Small tables with named rows and columns. After each table, cells are looked up by row and column.

dazufi =
        todimu  dituvi  petived  fiz  tul  vup  pafigal  kofo  zimo
gozipe     929     929      192  188  160  218      195   907   898
ges        884     886      233  229  206  256      236   866   857
vevofa     159     161      914  918  948  888      910   183   195

gozipe, tul -> 160
ges, dituvi -> 886
ges, fiz -> 229
gozipe, kofo -> 907
vevofa, petived -> 914
gozipe, zimo -> 898
vevofa, dituvi -> 161

Table zakep
        rutefu  tok  megu  buzodag  kagoram
vebez       74  100    72       80       69
sot         78   92    80       81       67
noz        207  192   210      203      199
zadobu     212  196   201      207      217
mero        75   89    72       77       71
negeb       81   86    78       84       77
nunure      86   99    72       73       73
lekopo     210  183   209      192      199
gifan       69   88    58       76       72

tok of gifan: 88
buzodag of sot: 81
buzodag of negeb: 84
tok of zadobu: 196
buzodag of lekopo: 192
rutefu of noz: 207
rutefu of gifan: 69
rutefu of negeb: 81
rutefu of vebez: 74
megu of noz: 210
kagoram of sot: 67
Which row has the largest kagoram? zadobu

dob =
       vuf  som  bes
luf    151  214  161
kaveg  113  108   99
fanip  172   65  177
mav    140  201   75
baz    188  159  157
lir     41  224   96
mibap  150  200  197

som of luf is 214
bes of kaveg is 99
vuf of mav is 140
bes of mav is 75
bes of luf is 161
vuf of kaveg is 113
Which row has the largest bes? mibap

pogedi:
	bol	viv	nus	bizez	diti	sek	rako
tosile	0.549	0.540	0.530	0.686	0.639	0.121	0.611
zerofaf	0.393	0.715	0.575	0.507	0.903	0.373	0.528
ligutov	0.567	0.452	0.612	0.438	0.442	0.956	0.440
vedag	0.549	0.436	0.246	0.683	0.392	0.791	0.441
rovo	0.445	0.632	0.219	0.737	0.666	0.341	0.546
sozofo	0.562	0.529	0.942	0.385	0.705	0.458	0.550
gafabu	0.557	0.372	0.415	0.807	0.611	0.246	0.481
zige	0.506	0.762	0.800	0.338	0.698	0.409	0.675
bege	0.531	0.604	0.675	0.572	0.710	0.148	0.631
zuteti	0.531	0.430	0.197	0.747	0.444	0.678	0.438
gudime	0.510	0.501	0.828	0.504	0.831	0.329	0.491
dur	0.574	0.449	0.449	0.763	0.574	0.161	0.572
vanuni	0.644	0.318	0.343	0.791	0.332	0.475	0.502

What is the diti of rovo in pogedi?
0.666
What is the viv of rovo in pogedi?
0.632
What is the diti of vanuni in pogedi?
0.332
What is the bol of gafabu in pogedi?
0.557
What is the sek of bege in pogedi?
0.148
What is the nus of sozofo in pogedi?
0.942
What is the diti of sozofo in pogedi?
0.705
What is the bizez of gudime in pogedi?
0.504
What is the rako of dur in pogedi?
0.572
What is the bol of gudime in pogedi?
0.510
What is the viv of vedag in pogedi?
0.436
What is the bizez of sozofo in pogedi?
0.385
What is the viv of vanuni in pogedi?
0.318
What is the rako of rovo in pogedi?
0.546
What is the diti of dur in pogedi?
0.574
What is the sek of tosile in pogedi?
0.121
Which row has the largest nus? sozofo

ginep:
columns: bepusam, gobezet, vugavem, kepi, miko
vimodi: [60, 228, 217, 47, 45]
nezive: [42, 210, 210, 50, 55]
fogok: [227, 52, 57, 213, 214]
zud: [200, 56, 44, 203, 204]
dar: [207, 41, 43, 223, 216]
gugez: [196, 50, 59, 196, 205]
gev: [207, 58, 44, 209, 210]
zemon: [63, 216, 196, 62, 57]
luz: [53, 194, 208, 44, 59]

zemon, gobezet => 216
dar, kepi => 223
fogok, miko => 214
zud, vugavem => 44
zud, kepi => 203
gev, miko => 210
zemon, miko => 57
vimodi, bepusam => 60
fogok, kepi => 213
fogok, bepusam => 227
luz, kepi => 44
dar, gobezet => 41
nezive, vugavem => 210
zemon, vugavem => 196
gugez, gobezet => 50
luz, gobezet => 194
zud, gobezet => 56
gugez, vugavem => 59
zud, bepusam => 200
dar, bepusam => 207
Row with the largest vugavem: vimodi

meni
cols = mep, basa, lonutid, zokagug, mub, koze, giv, mozo
vimidu: [101, 142, 228, 145, 53, 81, 171, 88]
siraku: [99, 147, 235, 147, 50, 83, 173, 85]
pom: [101, 143, 228, 145, 53, 82, 171, 88]

pom, giv => 171
siraku, basa => 147
siraku, mub => 50
vimidu, koze => 81
vimidu, giv => 171
siraku, mozo => 85
vimidu, mep => 101
siraku, giv => 173
pom, mep => 101
pom, mozo => 88
vimidu, basa => 142
vimidu, zokagug => 145
pom, zokagug => 145
siraku, koze => 83
vimidu, lonutid => 228
pom, koze => 82

